128 stands for zero in the data rows.
Here are some numbered points:
[118 135 121 128 137 107 137 134 113 141 123 118 131 141 113 149] 0
[114 148 126 128 143 102 124 124 142 126 101 121 120 181 121 127] 1
[132 118 134 156 114 120 117 113 131 130 119 140 128 134 143 118] 2
[125 115 129 133 113 138 125 129 112 132 152 123 133 131 127 131] 3
[124 119 129 142 116 134 127 123 120 135 128 126 125 143 130 127] 4
[141 112 110  97 117 158 144 164 113 103 135 147 106 111 150 140] 5
[111 150 124 143 141 107 143 138 119 137 107 111 114 148 116 141] 6
[116 116 120 120 118 129 132 136 147 129 144 112 147 128 115 140] 7
[141 121 129 113 118 150 131 121 110 128 143 138 121 133 128 123] 8
[113 133 130 133 139 114 137 152 126 134 105 115 128 145 117 127] 9
[128 115 126 136 115 122 134 123 184 122 120 121 120 143 114 126] 10
[178 114 153 133 118  98  97  98 154  99  95 180 157  97 181  96] 11
[135 134 124 113 134 111 114 108 137 145 111 145 120 152 152 113] 12
[122 115 123 169 113 131 131 135 110 126 145 120 129 121 126 133] 13
[107 145 107 107 159  93 123 135 255 119  92 108 125  93 110 116] 14
[102 112 132 255 108 132 128 119 109 116 128 100  97 116  99 122] 15
[119 128 120 102 135 144 144 176 111 116 121 117 127 126 124 140] 16
[121 115 129 121 113 137 128 136 127 127 149 116 141 128 122 137] 17
[120 162 127 128 151 111 127 128 120 123 117 121 135 123 123 132] 18
[102 255 103 106 255  92  95  95  98  97  92 102 104  96 103  96] 19
[123 113 130 108 118 156 127 138 115 131 135 126 148 132 128 121] 20
[178  98 144 135  98 104 104 103 119 108 111 180 193 105 159 107] 21
[117 124 125 122 123 165 116 118 115 122 188 118 128 128 123 118] 22
[122 115 119 134 120 125 145 137 107 139 144 122 129 124 117 150] 23
[141 111 118 109 121 140 119 123 135 133 122 151 127 131 154 113] 24
[109 171  94  91 162 129 224 184  93  90 125 106  93  91 103 185] 25
[126 112 125 129 118 161 122 133 110 134 136 130 133 128 134 118] 26
[123 111 125 131 116 147 127 137 115 135 135 125 131 133 138 122] 27
[129 111 125 125 114 128 129 125 119 143 144 129 136 129 121 141] 28
[129 109 129 125 110 146 123 128 125 124 159 125 130 128 131 128] 29
[106 117 119 107 114 130 144 142 140 121 142 106 175 125 107 152] 30
[121 122 123 128 132 137 130 144 116 135 119 126 131 135 127 122] 31
[136 124 126 142 124 135 141 125 112 124 131 130 121 125 120 130] 32
[134 118 106 109 114 215 127 123 124 106 195 128 106  99 121 123] 33
[139 165 133 128 170 100 105 109 155 119  96 142 135 100 150 102] 34
[101 255  99  97 255 102 113 107  93  95 100 101  97  97  98 105] 35
[146 119 120 112 111 151 140 136 108 122 155 137 112 119 129 132] 36
[122 121 126 127 121 126 131 137 126 128 134 122 138 127 124 140] 37
[186 107 104  98 110 116 115 115 127 138 130 177 107 127 165 124] 38
[144 111 112 105 110 149 131 136 120 111 166 141 116 113 145 138] 39
[126 119 118 106 115 128 142 143 107 128 155 124 127 128 121 163] 40
[111 116 122 113 111 151 123 124 129 129 176 110 154 140 113 128] 41
[120 105 115 188 105 121 137 144 103 151 130 121 126 111 128 145] 42
[161  99 144 130 100 119 108 113 121 109 113 173 166 108 178 106] 43
[123 118 131 134 116 130 128 121 126 138 128 130 124 146 129 127] 44
[107 116  94  93 112  89  95  94 179 100  89 108  99 255 103  95] 45
[116 119 130 146 125 136 137 145 116 137 118 117 129 132 119 128] 46
[120 113 121 111 117 144 121 119 119 152 166 122 142 137 113 132] 47
[103 110 160 147 107 136 116 117 212 123 151 104 119 116 106 121] 48
[132 123 134 123 125 107 115 124 208 130 101 136 135 103 140 113] 49
[130 112 122 120 113 128 128 127 113 138 158 126 136 136 122 140] 50
[117 118 121 247 112 128 114 113 115 121 127 120 119 137 123 115] 51
[114 112 121 216 112 126 154 143 104 134 124 109 106 118 106 148] 52
[117 120 132 144 118 130 129 136 117 131 132 123 132 131 121 136] 53
[121 117 127 148 118 133 129 125 119 135 127 126 123 143 129 130] 54
[125 114 131 124 113 142 127 129 113 124 152 126 135 131 130 131] 55
[110 120 122 154 129 125 150 166 108 145 114 114 120 121 115 136] 56
[113 120 119 121 116 143 125 121 158 138 142 116 127 151 118 123] 57
[158 126 124 107 131 114 106 107 124 147 123 153 121 143 156 109] 58
[133 130 128 117 133 131 119 125 121 134 114 134 134 139 141 114] 59
[121 138 132 129 129 128 128 123 118 131 124 123 125 145 127 126] 60
[147 110 113  98 116 152 136 154 115 112 137 152 110 116 156 124] 61
[135 114 134 129 115 163 135 126 109 120 145 128 120 132 120 125] 62
[128 117 127 131 115 137 130 123 120 140 129 125 124 147 133 122] 63
[118 122 137 140 121 113 131 131 142 129 116 115 135 147 119 133] 64
[103 129 122 146 138 109 165 179 113 151 101 104 111 127 105 145] 65
[127 115 125 103 121 159 136 145 113 121 136 134 126 125 134 128] 66
[135 108 129 136 111 140 119 126 125 133 127 143 136 125 143 114] 67
[124 120 122 122 126 165 125 134 111 130 138 125 132 125 131 117] 68
[115 158 121 100 170 166  99 101 109 178 137 118 134 126 118  98] 69
[121 116 130 127 118 142 128 139 127 135 122 122 133 139 127 120] 70
[123 118 128 147 113 132 126 120 118 139 130 126 121 148 131 128] 71
[ 96 125 139 135 133  95 175 186 120 163  93  97  98 138  97 156] 72
[107 206 112 113 193  93 134 123 183 119  92 109 119  99 111 134] 73
[150 131 137 162 130 115 123 116 126 118 110 145 124 111 133 116] 74
[114 127 120 156 125 123 150 135 115 136 117 120 116 133 118 145] 75
[128 113 129 117 121 151 124 135 115 134 133 130 136 131 134 116] 76
[100 112 179 211 110 155 107 111 139 110 184 100 103 115 100 112] 77
[134 114 131 101 110 141 122 129 114 128 154 136 125 132 141 135] 78
[ 99 123  98 103 119  90 114 115 255 102  90  98 112  91  99 117] 79
[131 107 133 142 106 140 121 119 131 116 159 130 125 129 136 123] 80
[ 96 100 159 116  99  94 106 109 255 103  95  96 102 148  96 110] 81
[114 108 105 142 110 118 159 183  97 212 106 114 120 104 116 141] 82
[131 118 128 125 116 156 141 128 112 126 144 126 122 129 117 131] 83
[120 117 127 105 119 146 135 150 117 137 132 121 141 128 126 127] 84
[130 123 127 122 132 117 121 127 138 140 110 132 133 147 133 116] 85
[129 119 114 101 118 145 142 155 109 103 160 131 111 113 135 164] 86
[115 175 116 104 187 140 102 100 109 153 156 117 131 126 112 105] 87
[108 128 134 156 122 111 143 137 126 140 109 111 113 153 112 145] 88
[147 104 255 105 103  89  92  92 221  91  89 156 129  90 162  92] 89
[122 125 134 136 120 126 124 132 117 124 137 125 133 133 129 132] 90
[128 167 128 153 157 120 108 111 114 122 123 126 127 121 130 113] 91
[106 125 113 102 121 120 200 172 115 102 118 103 153 117 102 180] 92
[123 113 121 116 119 171 121 128 125 135 141 125 136 130 128 116] 93
[129 109 125 120 115 169 118 127 139 125 148 128 121 131 131 113] 94
[185 106 145 154 104 115 113 106 131 106 111 169 131 106 158 108] 95
[128 113 127 143 109 137 126 126 111 123 157 128 130 125 128 137] 96
[129 112 123 124 117 165 121 133 116 137 137 127 132 129 130 117] 97
[147 127 134 147 135 113 105 108 126 118 106 153 151 116 161 101] 98
[156 101  96  97 101 137 107 112 255 107 122 160 101 101 165 105] 99
[129 119 124 155 117 139 145 135 112 125 129 122 120 129 115 132] 100
[118 213 121 106 203 121  99  99 107 143 128 119 127 122 122 100] 101
[117 125 122 147 120 131 141 141 107 125 141 117 127 120 119 148] 102
[ 99 139 138 136 131  94 143 138 159 132  93  99 102 206 100 139] 103
[139 143 119 108 149 109 112 109 115 157 125 136 133 149 129 115] 104
[123 112 128  96 115 165 118 124 116 155 142 129 148 133 131 112] 105
[129 111 124 125 111 133 131 126 118 130 163 126 136 130 121 134] 106
[108 107 114 242 108 117 171 148 101 150 114 105 102 108 102 151] 107
[132 112 129 126 112 140 122 127 117 127 148 133 137 129 132 126] 108
[128 108 130 152 108 134 123 128 113 127 153 127 132 124 132 130] 109
[113 179 115 105 196 141 107 107 105 123 177 112 120 124 109 114] 110
[126 120 131 122 117 128 125 121 126 139 127 136 120 146 137 128] 111
[ 94  99 249 117 102  99 108 114 255 110  96  95  97 128  95 104] 112
[129 111 135 154 109 130 120 124 115 122 143 130 137 126 137 127] 113
[129 116 131 122 113 139 122 122 113 128 147 129 138 138 134 129] 114
[178 100 148 132 102  98  95  96 112  94  95 179 237  97 191  94] 115
[122 115 130 123 123 152 127 135 112 133 128 129 132 135 133 119] 116
[ 97 138  98  91 139  95 230 246  93  90  96  96 100  95  97 246] 117
[ 98 107 209 172 107 152 111 112 174 115 159  98 106 114  99 113] 118
[133 107 120 135 110 133 135 132 107 136 153 130 129 123 122 144] 119
[132 118 131 149 116 137 143 128 116 121 133 124 119 131 118 131] 120
[128 112 126 101 114 135 128 127 112 149 156 124 141 139 118 138] 121
[135 112 129 130 116 141 117 128 134 134 120 137 135 127 140 114] 122
[141 107 124 139 110 125 124 123 117 134 146 135 137 125 129 134] 123
[105 254 112 101 249  89  94  94 255  95  89 105 101  90 105  94] 124
[125 115 129 103 120 169 120 129 115 141 135 125 139 137 131 115] 125
[131 118 130 128 112 134 129 123 115 128 135 129 138 134 130 133] 126
[124 114 133 122 112 139 120 124 116 129 163 125 138 133 127 130] 127
[123 110 127 155 110 137 129 131 111 127 143 121 132 129 128 135] 128
[128 160 125 189 156 124 100 101 111 107 136 124 133 124 128 102] 129
[135 134 128 144 128 140 140 128 107 121 129 128 119 122 119 127] 130
[132 111 106  93 114 122 182 178 103  94 139 132 101 109 125 207] 131
[129 117 133 115 113 148 121 122 113 138 147 126 135 133 131 126] 132
[130 116 134 167 115 130 116 117 115 123 136 130 133 129 136 121] 133
[118 111 135 158 110 145 122 124 120 125 156 115 130 130 118 132] 134
[136 162 255  99 150  89  91  92 148  90  89 139 145  90 146  91] 135
[132 110 126 130 112 124 128 126 129 141 139 130 134 133 122 133] 136
[ 99 119 168 148 120  96 138 139 165 129  98  98 106 183  99 142] 137
[130 107 130 154 106 137 122 122 119 122 148 136 134 121 135 126] 138
[112 125 123 144 129 129 148 160 114 140 113 112 121 126 116 136] 139
[132 108 130 164 106 128 118 117 114 122 146 136 139 125 141 122] 140
Which two points above are nearest to each new point, looking only along the 4 directions in which the numbered points spread most? Their numbers follow each, nearest first.
[159 130 119 110 123 121 107 109 125 143 125 150 121 142 155 110] 58 24
[124 121 125 125 125 139 130 135 116 133 124 129 135 135 136 116] 116 126
[153 112 122 123 112 143 130 126 129 119 140 143 115 123 133 125] 94 93
[183 115 195 134 110  92  99  97 200  98  92 169 125  92 150  97] 89 11
[129 133 134 108 139 150 110 116 116 139 130 131 135 136 133 109] 59 104
[156 126 119 100 132 135 103 105 119 176 116 153 118 134 155 101] 58 24
[121 147 122 125 158 132 134 143 110 126 119 120 124 123 122 121] 18 0
[123 119 129 182 121 134 109 109 113 122 162 124 130 140 116 116] 133 140
[141 112 122 106 116 145 116 123 122 134 127 153 121 138 155 115] 24 105
[112 187 105 117 177  92 136 125 249 111  91 109 114  92 106 125] 14 73
[167 101 176 125 104  97  95  97 145  97  93 188 177  95 195  95] 11 115
[107 131 136 157 125 105 145 151 122 130 111 106 119 141 108 154] 88 75
[131 130 124 112 138 124 116 112 112 152 147 131 137 137 124 120] 59 104
[167  97 178 118  99 116 102 105 154 105 107 172 150 105 173 101] 11 21
[173 101 150 122  99 142 125 114 119 110 132 160 132 116 141 113] 43 67
[112 180 122 113 172 106 137 136 123 126 104 116 120 124 118 138] 18 6
[156  97  93  93  98 134 104 108 255  97 119 171  95  93 174 101] 99 49
[120 152 129 135 143 118 129 123 120 132 114 118 120 142 126 127] 18 60
[185 106 103  94 109 131 114 117 118 122 117 198  98 116 214 107] 38 43
[158 106  94  91 103  91  92  92 107 255  91 161  92 113 178  92] 58 24
[106 132 134 153 128 102 143 139 139 139 101 107 112 159 108 146] 88 103
[121 129 120 106 132 118 147 143 108 127 139 122 130 129 114 164] 16 40
[102 111 156 151 112 115 125 120 217 131 112 103 114 142 106 129] 48 137
[164 114 204 119 112  90  96  95 255  95  90 150 112  90 143  94] 89 99
[134 108 125 140 110 130 126 122 111 137 151 132 130 131 122 139] 96 3
[150 155 101 101 147  93  98  96 161 134  93 152 103 212 154  98] 34 12
[192 113 111 103 110 131 117 114 116 127 125 182 104 125 164 115] 38 24
[129 122 129 126 125 134 124 135 125 135 119 133 136 125 136 116] 111 59
[120 137 127 107 145 169 108 113 114 144 140 123 136 131 127 105] 104 59
[123 132 120 121 120 104 120 117 173 132 103 128 118 181 133 123] 10 45
[163 104 189 128 103  94  97  97 212  99  94 159 147  94 171  98] 89 99
[ 97 114  93  91 118  89  92  92 132  92  89  98  94 255  98  92] 1 45
[137 113 138 149 112 114 117 112 156 124 112 144 123 124 156 116] 2 122
[139 173 118 109 172 102 104 103 129 132 106 137 123 156 142 105] 34 87
[127 143 125 124 141 123 157 142 114 118 115 119 123 115 115 147] 0 9
[116 119 122 101 124 137 151 177 113 117 121 116 140 128 119 147] 16 40
[142 115 151 135 113 101 109 107 220 120 100 147 119 107 155 108] 49 45
[126 142 127 116 153 135 118 128 114 129 125 130 131 129 134 111] 104 59
[171 108 153 158 107 112 113 109 151 109 109 161 124 105 149 111] 95 2
[145 111 117  95 110 147 135 147 113 109 130 165 107 120 166 132] 61 39
[123 156 130 122 147 114 132 132 114 125 124 119 132 123 123 131] 18 60
[ 96 255  96  96 255  89 103 103 246  96  89  96 100  90  96 104] 124 73
[114 124 120 175 122 120 167 155 104 137 119 110 107 116 105 154] 56 75
[130 114 111 107 117 152 130 129 119 126 189 128 122 113 125 137] 36 121
[ 95 118 126 151 116  94 167 192 106 186  95  95  96 119  96 195] 72 65
[102 128 108  97 130 103 188 186 111 103 110 103 149 113 101 214] 92 131
[153 121 137 158 121 117 125 117 138 119 113 147 119 112 131 119] 2 74
[137 114 110  97 119 153 150 165 108 105 134 144 109 114 150 139] 5 86
[137 102 116 181 104 125 121 127 105 134 117 151 160 109 145 114] 140 138
[102 113 129 194 109 110 157 154 112 156 117 101 104 123 101 166] 52 107
[164 120 225 108 123  89  93  92 205  92  89 169 139  90 155  93] 89 135
[110 182 108  97 179 124 157 163 100  96 134 110 108 105 112 165] 25 16
[139 123  97  93 122 141 202 174  99  91 141 132  94  94 126 179] 131 92
[148  92 255  97  93  89  92  92 129  90  89 162 211  90 165  91] 11 115
[205 119 183 135 120  91  94  94 138  92  91 194 138  91 169  93] 11 115
[118 136 123 117 143 109 136 140 174 132 102 121 140 108 126 123] 1 45
[137 111 123 106 114 131 131 131 112 141 152 130 133 134 120 143] 121 36
[127 123 116 130 121 103 124 122 215 115 100 120 114 181 115 121] 45 48
[118 122 129 111 121 127 146 138 123 126 124 118 132 142 122 149] 30 7
[115 116 123 150 121 136 143 160 108 136 122 118 124 123 121 130] 102 100
[126  99 255  93 100  89  91  91  99  90  89 127 255  90 130  91] 11 95
[124 116 129 135 117 129 128 125 124 139 127 126 125 147 132 124] 44 4
[121 119 129 140 116 133 125 120 119 138 133 127 122 145 131 129] 4 71
[144 137 128 148 140 119 130 120 118 123 120 135 119 116 130 121] 60 74
[155 120 150 136 124 102 103 105 172 109  97 168 138 100 168 100] 11 95
[104 147 117 103 139 165 100 100 131 173 159 106 137 157 108 101] 104 59
[117 110 120 198 112 141 130 137 109 142 125 120 122 120 121 122] 42 13
[125 127 130 135 122 129 127 122 118 135 127 127 125 146 129 124] 90 4
[148 120 123  99 129 137 104 109 118 175 120 151 124 132 157 102] 58 24
[171 108 100  99 111 108 104 109 200 126 103 176 108 143 180 102] 99 11
[125 109 130 137 108 148 122 126 121 124 156 125 129 132 130 127] 123 96
[103 108 112  93 109 124 131 131 112 128 142 103 255 128 100 146] 66 36
[120 145 126 118 163 112 130 131 128 125 104 122 132 147 124 120] 18 1
[116 114 132 135 113 160 117 121 135 119 186 119 125 117 117 121] 123 113
[141 114 119 108 116 140 120 129 133 138 124 141 130 133 148 114] 24 94
[118 255 104 125 255  91  92  92  96  90  90 116 106  92 111  92] 19 35
[166 101 142 161 101 111 105 107 117 106 114 166 166 107 172 107] 95 21
[121 154 124 117 168 125 124 133 114 129 114 124 131 122 128 120] 18 104
[128 120 116  99 118 140 151 164 108 102 157 128 113 113 128 162] 86 40
[125 207 121 131 218 112 101 104 113 114 103 127 129 111 133  99] 101 87
[168 129 153 134 134  93 100  99 167 108  95 168 144  95 159 102] 11 135
[151  95 255  98  95  89  92  92 129  90  89 152 201  90 155  91] 11 21
[125 246 114 133 255  98  93  93 105  93  95 131 127 102 130  92] 19 35
[120 113 131 133 111 115 119 125 190 124 120 119 129 151 121 127] 10 48
[132 190 107 108 180  94 100 101 139 124  94 129 119 192 139 101] 34 101
[117 154 102  97 173 183 139 158 105  99 146 120 106 100 120 128] 16 18
[112 117 130 149 123 134 137 145 120 144 118 117 125 132 117 128] 46 100
[123 143 129 117 143 149 118 125 113 129 129 130 132 127 127 112] 104 59
[123 125 125 110 121 136 141 131 118 127 129 127 123 136 131 144] 84 37
[104 224 106 104 245 184 101 102 103 106 157 105 107  97 104  98] 101 35
[ 93 214  93  91 224  89 182 192 102  90  89  93 117  90  93 194] 25 73
[ 97 117 127 112 114  91 113 108 255 108  90  97 101 255  98 112] 81 79
[128 116 125 167 114 144 139 130 106 122 142 125 119 122 119 129] 13 128
[129 169 113 108 181  99 108 114 134 124  95 138 125 171 134 105] 34 18
[118 119 132 134 112 119 125 123 173 131 119 120 124 149 123 127] 10 64
[152 110 139 133 112 120 109 116 149 117 111 156 142 114 162 106] 95 43
[125 131 133 137 129 116 122 127 121 128 123 124 134 141 125 130] 60 90
[154  94 250 107  94  97  97  97 179  97  96 166 143 101 178  97] 89 11
[138 112 124 117 109 135 121 126 128 127 147 136 130 132 141 125] 94 93
[144 114 126 115 114 152 143 130 111 119 144 136 118 125 125 134] 121 36
[129 114 123 159 112 127 125 123 120 134 128 133 123 134 134 129] 71 54
[ 98 102  98 147 101  96 167 173  94 255  98  98  99  96  98 177] 82 65
[115 145 107  96 142 131 177 179 101  94 133 115 105 105 115 190] 92 131
[100 115 104  92 114 101 218 224  99  91 106  99 133 106  98 250] 117 92
[153 126 121 100 121 121 100 101 117 190 131 156 114 133 159 104] 58 24
[108 120 114  99 117 130 202 167 110 100 121 104 161 118 102 176] 92 131
[154 122 163 148 115  94  97  97 170 102  94 183 136  98 177  98] 11 95
[123 133 121 115 137 118 134 130 110 133 137 125 139 129 116 146] 31 0
[118 139 123 115 160 113 133 146 136 132 106 125 138 115 125 124] 18 1
[132 166 122 163 163 139 113 108 105 114 127 127 118 118 122 111] 91 129
[ 98 109  99  97 111 107 149 147 156 116 116  97 255 112  96 169] 30 7
[115 143 116 108 134 116 190 165 115 108 113 112 131 112 108 163] 92 16
[139 108 130 138 111 147 117 124 125 125 126 143 136 122 145 111] 67 122
[142 109 128 146 111 141 117 126 117 125 123 144 136 125 145 113] 67 80
[113 137 130 133 140 113 137 153 129 136 105 113 125 146 113 126] 9 6
[122 123 134 133 121 129 127 123 117 129 138 126 133 132 128 134] 90 63
[135 128 127 110 132 141 117 119 117 133 122 141 136 138 144 110] 59 58
[113 126 123  98 121 120 187 170 113 103 115 115 121 133 118 173] 92 131
[133 120 126 124 117 126 127 120 127 137 124 133 124 151 136 122] 111 70
[114 114 106 133 122 129 156 184 101 167 115 113 121 107 120 145] 82 56
[155 113 121 112 112 151 137 126 111 120 142 147 114 123 133 130] 78 105
[151 117 117 105 114 124 121 116 129 137 126 152 111 141 167 120] 24 105
[148 118 129 147 126 129 108 113 124 123 111 152 140 122 154 104] 98 58
[203 121 191 137 116  91  94  93 140  92  90 180 141  91 174  93] 11 115
[135 126 129 115 125 130 113 115 117 136 137 133 138 139 141 118] 59 76
[113 125 122 103 123 120 166 163 117 112 122 117 126 139 120 160] 16 30
[143 108 108 110 110 148 124 127 145 116 162 141 118 114 142 130] 78 24
[133 108 137 121 109 122 112 116 227 121 111 139 127 110 147 106] 49 99
[131 126 140 140 121 102 116 112 205 126 101 138 120 110 146 115] 49 45
[148 110 137 178 107 112 108 104 129 112 109 164 140 120 164 107] 95 2
[155 105 102  92 107 135 164 186 105  92 121 166  95 104 175 144] 5 86
[ 95 102 158 110 100  91 107 105 255 103  91  95  98 195  96 106] 81 112
[147 127 112 107 131 114 110 114 153 137 104 153 124 150 158 107] 12 58
[122 146 125 123 159 146 113 122 109 125 134 128 131 128 129 110] 104 69
[122 117 132 133 114 125 128 122 133 139 130 123 123 148 129 129] 44 70
[117 155 126 114 150 130 134 130 116 123 127 119 116 134 124 132] 18 0
[139 103 118 188 102 121 123 125 105 127 128 133 157 112 142 127] 140 133
[130 115 113 100 121 136 153 144 108 117 157 136 117 118 124 159] 86 40
[117 130 119 132 142 137 139 147 109 133 121 120 124 125 123 130] 0 31
[138 128 129 136 129 107 118 120 134 141 114 143 134 119 131 127] 85 59
[156 157 204 117 150  89  92  92 153  91  89 158 154  90 165  92] 135 11
[154 115 108 113 113 106 121 112 221 114 106 146 111 161 132 115] 49 45
[225 104  95  93 103  97  95  95 126 161 100 208  94 121 235  96] 115 21
[156  99 185 120  99 114 103 106 169 104 105 164 142 105 177 100] 11 95
[130 115 128 128 114 123 124 122 138 126 130 127 137 144 132 131] 111 136
[136 217 121 144 245  96  93  94 110  94  93 137 134  99 141  93] 101 19
[132 133 124 113 137 119 122 117 113 145 129 131 139 137 125 131] 59 60
[205  96 241 120  96  92  95  94 148  93  92 182 140  92 169  94] 11 115
[146 132 117  97 129 129  97  96 107 255 126 134 105 120 130  96] 104 59
[119 123 127 125 121 128 134 135 122 131 133 120 138 128 123 143] 37 31
[ 98 108 205 171 106 125 118 120 183 120 139  99 106 124 100 128] 118 48
[147 100 151 132 100 131 110 113 141 110 141 146 136 117 156 114] 95 43
[120 132 129 138 126 119 131 126 124 132 118 125 121 148 130 129] 60 90
[255  97  93  91  97 103 103 103 121 101 112 254  93 100 216 106] 115 21
[125 127 133 147 124 113 138 130 144 121 111 121 117 154 113 131] 64 9
[105 132 110  95 143 113 194 225 106  96 107 106 126 111 107 171] 92 25
[110 117 145 146 113 132 124 118 176 137 131 112 120 135 114 120] 10 64
[119 222 115 117 234 101 109 107 109 123 105 122 124 111 116 114] 101 19
[208 102  99  92 101 116 114 116 112 102 123 220  94 106 225 118] 38 43
[137 162 128 142 161 105 131 120 133 121 104 129 122 106 120 126] 18 1
[139 125 128  99 129 151 105 108 113 181 128 138 128 133 141 103] 58 59
[113 170 125 118 162 114 134 128 118 127 112 119 121 131 122 135] 18 6
[ 96 234  97  92 230  92 200 175  92  90  92  96  98  94  95 177] 25 35
[152 115 176 148 111  97 100 101 177 104 100 160 145  98 162 102] 11 95
[127 141 130 118 136 128 119 113 123 137 122 131 121 147 133 121] 59 60
[120 148 122 125 154 133 127 134 110 127 120 122 130 130 127 117] 18 104
[170 110 180 145 108  95  97  98 160 100  96 166 143  96 186  98] 11 95
[126 123 123 124 128 123 133 126 113 140 140 126 134 133 120 136] 31 32
[122 112 126 128 110 161 118 121 130 119 172 119 130 133 124 123] 123 127
[118 128 129 143 121 118 134 131 122 135 122 120 122 145 123 137] 46 53
[157 136 146 141 138  99 102 103 132 116 104 155 156 107 148 108] 98 12
[127 134 134 132 129 122 120 121 115 132 134 124 135 137 128 124] 60 90
[134 115 106  94 113 128 180 171 103  97 149 134 102 108 121 194] 131 92
[104 150 113 164 143 105 181 165 102 132 101 103 102 115 101 167] 65 72
[155 111 105  98 111 138 145 137 124 106 137 156 101 116 165 142] 61 39
[123 123 133 156 121 144 114 113 113 125 148 123 137 129 128 117] 133 113
[137 135 131 134 140 110 112 118 153 127 103 142 139 110 149 107] 12 85
[102 111 109  93 112 108 213 237 100  91 111 101 121 108 104 228] 117 131
[103 117 121 161 120 113 165 189 108 164 107 104 106 119 105 145] 65 82
[144 152 122 108 154 112 101 101 119 158 117 146 119 139 151 104] 104 69
[109 128 114 108 122 192 113 107 121 145 191 107 141 136 104 108] 22 68
[107 127 126 165 126 108 152 144 119 147 108 108 109 144 109 149] 88 75
[132 171 137 146 163 101 107 105 137 117 100 141 123 117 142 107] 34 91
[122 142 128 138 134 118 125 128 113 125 123 121 135 134 127 134] 60 130
[132 125 121 120 123 118 124 118 141 141 115 135 122 154 141 121] 85 111
[122 139 126 126 140 124 124 122 119 135 125 123 122 142 131 129] 60 31
[127 140 128 121 149 138 119 124 116 130 122 127 129 128 135 115] 104 59
[159 121 137 166 117 120 121 112 124 120 114 146 125 111 140 114] 2 74
[116 214 121 121 213 100 117 119 118 116 103 113 125 108 119 123] 101 110
[102 212 108 102 194  97 164 156 121 105  95 103 116 107 103 162] 73 25
[119 162 129 106 150 140 101 102 110 165 156 120 134 128 123 104] 69 104
[177 100  94  97  98 105 103 105 255 109 110 189  97 110 189 105] 99 89
[133 173 114 112 169  98 105 106 138 125 100 131 119 174 142 109] 34 18
[121 160 120 108 155 176 104 102 107 152 169 115 121 126 109 102] 69 104
[104 242 106  97 255 109 123 138 100 101 101 105 110 104 108 116] 35 19
[ 97 255 100  96 247  92 155 150 108  96  91  98 110  98  99 153] 35 19
[118 112 133 150 111 138 128 129 112 125 151 122 133 127 125 134] 128 109
[169 106 108  95 110 147 132 135 113 107 126 175 100 118 185 121] 38 61
[109 123 114  95 120 112 196 188 108  95 112 110 119 126 113 208] 92 131
[116 129 126 141 124 123 137 129 120 136 121 121 122 142 125 137] 46 53
[128 132 128 119 136 130 120 128 120 135 117 131 135 140 134 115] 59 60
[108 128 119 101 123 116 180 158 122 109 115 110 143 136 111 169] 92 16
[101 185 101 106 176  91 137 138 255 107  91 100 126  91 102 138] 14 73
[135 167 133 130 173 105 109 112 135 125 101 141 131 107 140 105] 34 91
[144 141 124 123 142 144 119 113 110 134 129 137 121 126 127 114] 104 59
[103 121 146 167 121 103 139 150 138 130 107 103 115 150 104 150] 88 137
[115 114 121 114 122 141 137 139 141 138 127 119 143 129 122 126] 7 37
[121 135 128 121 156 116 124 127 127 130 107 127 131 152 132 114] 18 60
[115 120 126 115 118 126 146 155 120 122 132 112 141 126 118 155] 30 40
[103 155 106  95 157 102 194 190 100  96 110 104 118 109 103 207] 25 92
[118 118 131 142 117 123 129 124 139 136 119 124 125 153 122 128] 64 57
[129 110 125 110 113 134 130 130 111 140 159 130 134 132 125 136] 121 50
[125 112 125 156 111 132 130 129 109 127 148 124 133 126 128 134] 128 109
[126 124 133 139 125 112 138 129 152 122 110 119 119 154 117 128] 64 57
[112 180 106 101 177 165 127 127 104 101 183 111 109  99 117 129] 110 87
[132 116 127 124 117 153 149 130 110 123 143 123 124 127 116 134] 83 50
[157 117 129 104 122 152 118 113 109 146 146 146 119 127 130 113] 105 125
[128 119 129 119 129 132 125 143 130 138 115 124 140 126 131 120] 111 70
[125  91 255  92  91  90  92  92  99  90  89 131 255  90 134  91] 11 21
[ 93 133  94  91 132  90 224 248  98  90  90  93 144  92  94 243] 117 25
[144 118 122 101 115 128 120 115 126 147 127 151 112 145 161 117] 24 105
[125 112 121 137 112 140 135 133 110 122 161 129 126 118 128 138] 119 62
[102 103 134 122 102 110 114 109 255 107 105 100 103 114  99 110] 81 79
[103 251 105  96 255 105 123 133  98 100  99 104 106 103 106 116] 35 19
[122 115 123 197 112 152 142 130 107 123 131 117 114 124 111 128] 42 13
[ 96 123  98  91 116  95 255 249  95  90  94  97  99  99  98 251] 117 25
[126 104  97  91 106  94  92  92  97 255  96 126  94 106 122  92] 59 104
[158 110 100 103 107 105 110 107 224 124 104 163 104 146 171 112] 99 49
[113 118 123 104 121 142 143 158 127 129 127 113 151 129 118 133] 30 84
[118 139 125 108 151 176 106 109 114 147 139 120 138 130 124 103] 104 59
[179 105 141 176 103 117 112 106 117 104 114 167 132 109 159 107] 95 140
[134 123 127 144 120 138 139 129 109 125 135 127 122 126 121 129] 32 120
[121 126 128 112 124 133 136 140 108 116 150 121 129 123 129 151] 84 40
[126 121 122 121 117 149 126 122 139 130 144 128 121 127 130 127] 111 70
[139 118 120 110 119 133 117 127 134 138 122 142 132 138 146 113] 24 122
[ 94 137  94  91 139  90 219 220 100  90  90  94 144  92  94 255] 117 25
[125 115 120 182 113 137 143 141 106 125 135 119 115 118 117 137] 42 13
[144 120 124 182 119 139 122 116 109 114 130 138 122 123 128 118] 133 140
[ 99 115  99 105 113 107 136 145 255 114 110  99 173 104  99 148] 79 14
[113 119 108 169 115 120 188 162  98 146 118 109 107 106 107 164] 82 65
